In the data rows, the value 128 means zero.
Some points:
[143 136 157  82 104 113 156 139  84 157 137  92  97  94 101 132 160  97
 113  98 173 194  97 147 114  45 105 131 101 106 120 157 144  72  99 130
  92 114 136 137 146 180  94 114 123 155 168 160 107  80 170 140 173 114
 100  74 139 111 122 164 109 127  68  89]
[123 106 148  71 116 181 111  86  96 185 108 140 174 161  81 124  86 108
 107  92 114 131 134  68 124 139 157 147 118  92 147  97 157  90 142 143
  76 106 158 106 106  92 154 163 113  62  98 130  99 190 165 102 139 116
 140  93 148 119 136 127 121 192 175 113]
[127 137 161 109  67 115 137 145 153  71 108  73 172 178 151 123 127  98
 124  78  51  87  67 117 175 116 136 125 120 174 126 107  65  83 109 120
  98 149 158 180  97 180 118 111 113 143 113  95 118 127  88 137 125 105
  95 143 156 122 160 115 154 119 132 162]
[ 85 115 131 116 136 113 122 141 147 112  82 121  91 172 122 164  91  93
  99 138 122 144 155  98 127 107 153 112 149 107 162  75 153  93  71 117
 142 123  54 136 105  76 145 167  67 151 126 139 138  93 119 147  76  73
 132 175 127  86  90 139  80  64 113 137]
[ 98 104  97 118  93 191 151 102  89  98 130 127 152 105 157 149 100  92
 128 225  84  98 127 135 121 115 145 141  91 122 154 177 162 185 132 136
 103 101 102 106 139 148 125  84 120 136 128 145  76 144 134  88 125 129
 109 101 191 178 156  95  77  97  80 136]
[147 192  97  72 137 122  98 102 149 152 173 147  71  88 148  91  72 162
 108 173 115 158  79  96 123 159  95  97 166 104 137 143 158 120 116 182
  84 134 125 112  76 152 132  97 155 116 115 140 144  69 141 162  79 105
 143 162 149 154 144 122 160 158 133 111]
[132 114 131 121 139 161 172 100  76 133 140 136 118  93 109 135 101 151
 157  51 141 102 132 102 133 108  88  34 133 134 153  86  85 161 157  93
 130  59 103 107 135 171 188 112  98 156 150 129 161 108 143  72 141 144
 139 180 158 149 127 115 182 115 128 118]
[159  58 110  86 153 105 155 146 151 133 118 146 123 137 158 168 181 134
 149 124 123  84 109 130 110  95 177 109 214  96 158 132  99 121 137 138
 130 208 186 154 189 123 131 145  64  69 119 116 119  97 144 132  94 189
 154 130 158 163 131 129 108 131 137  92]
[129 108 108 164 162  47 115  58 108  69 207  96  86 147 149 116 139 103
 141 133 119 134 183 118 138 118 122  91  59 130  87  77 108 144 112 100
 139 182 127  72 133 167 121 172  82 101 116 140  74 154 138 157 106 120
 111 125 127 136 160 158 125 136 157 137]
[ 64 138 141 116 156 144 141 146 183 152 138 136 143 137 122  81 161 109
 151 142 110 159 177 164 140 101 138 164 127 103 141  97 138 126 149 171
 161 160 169 146 159 180 189  91 155 111 171  98  82 135 118  92 127  82
 108 182 115 164  43 161 176 151 107 160]
[ 53 148 161 136 121 132 138 137 157 100 172 118 151 175 123 123 125 139
 139 111 173 121 112 169 134 146 122  74 151 145  59  94 112 182  89 133
  86  95 176 109 147  48  59 113 117  88 173 131 145 122 110 134 141 109
 183 132 194 162 102 155  89 140 102 130]
[164 130 160 153 133 139 127 140  99 132 151 135 121 159 144  99 107 176
 132  84  97 158 136  73 197 120 135 165  78 126 144 142 191 134 173 136
 150 142 129 114 205 127  76 102 161 148  81 132 163 114 181 153 102 138
 189 145 105 129  91  72 115 113  54 125]
[150 184 147 151 190 180 124  98 157 138  88 156 144 101 138 171 153 137
 149 145 176 107 135  84 118  90 106 123  73 181 138 138 127  92 111 142
 127 172  73 124  85 137 111  54  86  84  88 110 186 154 108 153 163 162
 127 104 137 157  93 166 129 131 126 122]
[149 135  84 155 143 157  83 176 180 136 105 128 135 125 144 106  88 137
 139  70  95 148 181 151  84 169 130  51 137 148 138 150 147  88 114  80
 141 111 135 167 160 113 125  66 116 131 122 190  93 119 183 139 140 141
  89  96 125 148 171 132 100 144 142 180]
[110 170 100  77  95 173  93  98 101 130 146 147 125  79 143 146 154 101
 156  65  49 126 139 165 113 111 168 134 142 108  72 162 120 176  95  99
 113 155 113  86 102 108 115 124 164 115  75 129 147  97 139  84 140 175
 145 149  85  68  92 138 140  89 141 152]
[156  45 160 142 136 127 115 165 133 166 152 143 191 162 136 167  67 116
 169 159 163 133 130 129 166 137 134 129 124 118 121 183  88 116 135 113
  82 157  96  98  86 140 138 146 155 132 129 170 117  64 128 138 200 111
 134 148  63 178 125 129 119 125 132 173]
[132  70 114 124 118 117 121 143 144 119 108 131 175  62 177 100 207 179
 152 128 112 162 119 145 124 124  95 138 143 176  78 108 170 148 164 142
 114  71 105 172  92 122 134 207  91 112  90 106 141 135 139 139  84  58
 133  85 108 142 109 124 145 128 109 153]
[122 120  88 112 103  74 214 139 129 103 113 181 125 121  83 170 131 143
  70 102 127  89 159 168 102 176 100 151 137 158 113  73 161  80 166 163
 127 160  84 123  78 123  80 151 177 120 151 132 100 144 114 113 122 177
 107 140  96 168 114 110 133 115  89 129]
[108 163  62 180 139 123 146 144 147 159  43 165 141 121 149 125 157  96
  80  98 146 104  83 111 161 129 121 134 109  89 113 102 165 168 155  86
 147 146 120 137 169 192 105 163 153  94 170 115 134  96  83 114 144  75
 167 146 115 109 181 142  91 137 161 117]
[115 124 113  69 118 140 201 147 153 121 160  87  99  97 151 126 117 144
 116 124 159 159  80 113 207 174 164 138 113  97 134 138 121 125 115 116
 199  83  96  87 149 114 136 125 123 139  96 137 142 133  66 133 145 162
  81  63 120 136  70 124 116 174 185 150]
[189 167 104 148 179 120 110 171  72 140 128 145 135 133  95  40 139 129
 162 123 158 117 109 133 177 163 169 154 108 109 155 159 100 155 147 155
 125 131  64 167  89 105 119 139  86 140 153 172  97 144 131 106 105 165
 115 121 178  82 131 175 153 116  89 157]
[133  97 142 142 175  68  67 122 124 162  97  58  98  71 142 233 132 123
 101 119 150 106 143  79 143 134 118 147 149 110 121 110 118 153 139 140
 131 123 177 165 121  92 108  72 187 165 139 113 124 165 109  72  90 106
 114 113 128 122 153 149 124 128 118 164]
[162 131 188 116 111 119 124 174  85 153 136 155 118 152 116 176 176  61
  63 118 128 118 168 112 113 151 126 119 144 160  78 125 133 207 151 178
 195 115 108 155 122 139 198 129 160 104 158 103 162 124 166 235 135 127
  80 138 141 135 151 115 105 129 154 136]
[143 117 118 141  62  87 152 129 126 135  93 134 132 145 149  88 163 192
  92 154 137 155 172  98 109 110 154  82 161 110 166 161  55 150  82 155
 129 137 170 106  96 148  95 114 141 154 143 107 122 215 150 131 157 112
 154 157 121 104  92 121  78 116 138 159]
[166 149 197 119 184 189 155 115 101 112 124 112 125 130 148 102 125 154
  59 180  95 115 163 134 111 138 121 101 138 188 128 168 157 123 127 116
 106 126 108 150 188 101  89 162 158 167 112 162  75 102  94 119 144 117
 147 130 119 103 104 170 201 122 191  94]
[197 126  62 131  80 139  81  85 144 116  93 130 171 126 110 141 141  71
 121 158 198 145 140 182 170 120  72 155 155 154 161  73  94 125 134 129
 163 134 137  97 173  76 112 133 165 157  89 122 111 108 127 172 107 102
 112 157 163 113 106  75 175 145 118 111]
[101 176 133 151 118  80 128  92 145 167 152 132  84 114  48 110 120 127
 162 162 124  76 156 160 140 103 131 198 182 198 131 108 114 130 151 159
 159  93 127 148 138 168 125 130 108 159  86 116 107  96 136 126 143 101
 194  74 119 124 152 104  79 118 185 159]
[ 93  75 140 126 114 138 123 107  87 113 123 122 126 111 132 131 121 145
 147 109 143 173 177 160  91 184 160 176  96  93 100 184  95  80 143 134
 143 115 138 146 109 162 100  62  78 123 134 179 163 137  47 145 106 110
 168 164 140 108 165  91 166 146 140  64]
[145 151 159 190 140 140  93  92 141 149 152 159 143 133 115 130 120  92
 110 154  93 164  93 187 122 111 193  45 137 106 144 122 116  98 161 146
 112  96 143  90 138 126 161 149 140 156 143 133 165 146  44 134  93 171
 127  73  64 118 143 120 124 137  75 120]
[161 137 129 181  99 119 158 101 134  30 143 141 106 132  88 163 150 146
 146 119 172 157  86 112 109 197 187 126 139 148 137 163 155 107 125 120
 137 175 157 120 131  96 188 139 150 120 139  64 146 124 172  67 159  42
 128 101 139 110 162 129 148  94 120 118]
[ 91  98 120 129 127 137 114 102 165 136  68  68 107 164 115  59 187 138
 126 181 154  83 174 121 160 169 121 144 120 125 133  97 175 135  81 131
 132 100 168 128  91 133 140 144 135 139 157 101 167  56 160 138 154 198
 130 115  89 117 172  92 174 121 103 119]
[152 105  50 168 119 118 155  88 137 156 156 122 113 180 131 141  67 144
 108 135  93  96 105 164  63  76 129 193  92  94 127 117 132 180 104 126
 133 121 146 197 130 105 116 151 116 145 159 108 197 150 146 154 130 117
  99  99 118 133 100 161 199 133 153 142]
[ 98 100 180 115 161 100 145 179 164 130 121 109 111 127 153 102  70 118
 123 140 104 132  91 170  78 133  42 134 126 113 149 126  90 148 140 107
 161 163 100  94 120 116 176 133 154  81  89 151 136 171 150  95 173 144
 164  97 163  46 153 112 125 150  76 108]
[114 147 174 125 126 126  40 134 102  66  89 143 116 111 117 108 108 144
 131 163 152 115  76 168 129 128 101 126 108  80  94 163 158  71 132 144
 117 115 102 140 176 160 128 178 127 148 132 117 163 173 171  89 129 180
  98 184 138 161  97 114 101 146 199 149]
[ 63 168  99 145 118 150 120 209  96 146 127 122  99 174 121 165 129 130
 197 151 145 137  86  65  94 128 101 125 159 113 103 137 106 106 156  89
  98 111 110 118 150 128 111 117 138 115 113  99  63 165 138 178 113 165
 119 100  69 114 126 107 186  87 133 102]
[143 143 127 113 150 124 130 165 128 155 166 125 144 136 135  72 138 107
 171 109 108 132 133 109 105  73 133 138 153 149 125 150 165 121 164  65
 140 158 129  98  68  65 123 113 138 213 150  91 151 162  88 109 146 124
  99 162 132 177 175 120  73 157 157  41]
[118 154 146 140 113 127 121 118 148 104 192 156 171  84 135 159 126 199
 139 122 133 117 130 102 109 138  91 185  84 169 190 136 101 141  58 102
 114  96 208 145 141 125 175 162 121  88 161 155 104 121  94 135  89 173
 103 177  96  90 137 161  56 105 117 110]
Along one direction, these points spread out more than along any other. How far along it is each point below, from 0 to 99? The average is 50, and the first point in the table lies past the average. One standard deviation of the points above along it is 16.
[129 108 108 164 162  47 115  58 108  69 207  96  86 147 149 116 139 103
 141 133 119 134 183 118 138 118 122  91  59 130  87  77 108 144 112 100
 139 182 127  72 133 167 121 172  82 101 116 140  74 154 138 157 106 120
 111 125 127 136 160 158 125 136 157 137] 38
[162 131 188 116 111 119 124 174  85 153 136 155 118 152 116 176 176  61
  63 118 128 118 168 112 113 151 126 119 144 160  78 125 133 207 151 178
 195 115 108 155 122 139 198 129 160 104 158 103 162 124 166 235 135 127
  80 138 141 135 151 115 105 129 154 136] 23
[108 163  62 180 139 123 146 144 147 159  43 165 141 121 149 125 157  96
  80  98 146 104  83 111 161 129 121 134 109  89 113 102 165 168 155  86
 147 146 120 137 169 192 105 163 153  94 170 115 134  96  83 114 144  75
 167 146 115 109 181 142  91 137 161 117] 28
[197 126  62 131  80 139  81  85 144 116  93 130 171 126 110 141 141  71
 121 158 198 145 140 182 170 120  72 155 155 154 161  73  94 125 134 129
 163 134 137  97 173  76 112 133 165 157  89 122 111 108 127 172 107 102
 112 157 163 113 106  75 175 145 118 111] 27
[ 93  75 140 126 114 138 123 107  87 113 123 122 126 111 132 131 121 145
 147 109 143 173 177 160  91 184 160 176  96  93 100 184  95  80 143 134
 143 115 138 146 109 162 100  62  78 123 134 179 163 137  47 145 106 110
 168 164 140 108 165  91 166 146 140  64] 67
[ 91  98 120 129 127 137 114 102 165 136  68  68 107 164 115  59 187 138
 126 181 154  83 174 121 160 169 121 144 120 125 133  97 175 135  81 131
 132 100 168 128  91 133 140 144 135 139 157 101 167  56 160 138 154 198
 130 115  89 117 172  92 174 121 103 119] 29
[149 135  84 155 143 157  83 176 180 136 105 128 135 125 144 106  88 137
 139  70  95 148 181 151  84 169 130  51 137 148 138 150 147  88 114  80
 141 111 135 167 160 113 125  66 116 131 122 190  93 119 183 139 140 141
  89  96 125 148 171 132 100 144 142 180] 66
[ 53 148 161 136 121 132 138 137 157 100 172 118 151 175 123 123 125 139
 139 111 173 121 112 169 134 146 122  74 151 145  59  94 112 182  89 133
  86  95 176 109 147  48  59 113 117  88 173 131 145 122 110 134 141 109
 183 132 194 162 102 155  89 140 102 130] 44
[123 106 148  71 116 181 111  86  96 185 108 140 174 161  81 124  86 108
 107  92 114 131 134  68 124 139 157 147 118  92 147  97 157  90 142 143
  76 106 158 106 106  92 154 163 113  62  98 130  99 190 165 102 139 116
 140  93 148 119 136 127 121 192 175 113] 63
[133  97 142 142 175  68  67 122 124 162  97  58  98  71 142 233 132 123
 101 119 150 106 143  79 143 134 118 147 149 110 121 110 118 153 139 140
 131 123 177 165 121  92 108  72 187 165 139 113 124 165 109  72  90 106
 114 113 128 122 153 149 124 128 118 164] 32
[118 154 146 140 113 127 121 118 148 104 192 156 171  84 135 159 126 199
 139 122 133 117 130 102 109 138  91 185  84 169 190 136 101 141  58 102
 114  96 208 145 141 125 175 162 121  88 161 155 104 121  94 135  89 173
 103 177  96  90 137 161  56 105 117 110] 49
[143 136 157  82 104 113 156 139  84 157 137  92  97  94 101 132 160  97
 113  98 173 194  97 147 114  45 105 131 101 106 120 157 144  72  99 130
  92 114 136 137 146 180  94 114 123 155 168 160 107  80 170 140 173 114
 100  74 139 111 122 164 109 127  68  89] 65
[166 149 197 119 184 189 155 115 101 112 124 112 125 130 148 102 125 154
  59 180  95 115 163 134 111 138 121 101 138 188 128 168 157 123 127 116
 106 126 108 150 188 101  89 162 158 167 112 162  75 102  94 119 144 117
 147 130 119 103 104 170 201 122 191  94] 67
[161 137 129 181  99 119 158 101 134  30 143 141 106 132  88 163 150 146
 146 119 172 157  86 112 109 197 187 126 139 148 137 163 155 107 125 120
 137 175 157 120 131  96 188 139 150 120 139  64 146 124 172  67 159  42
 128 101 139 110 162 129 148  94 120 118] 36
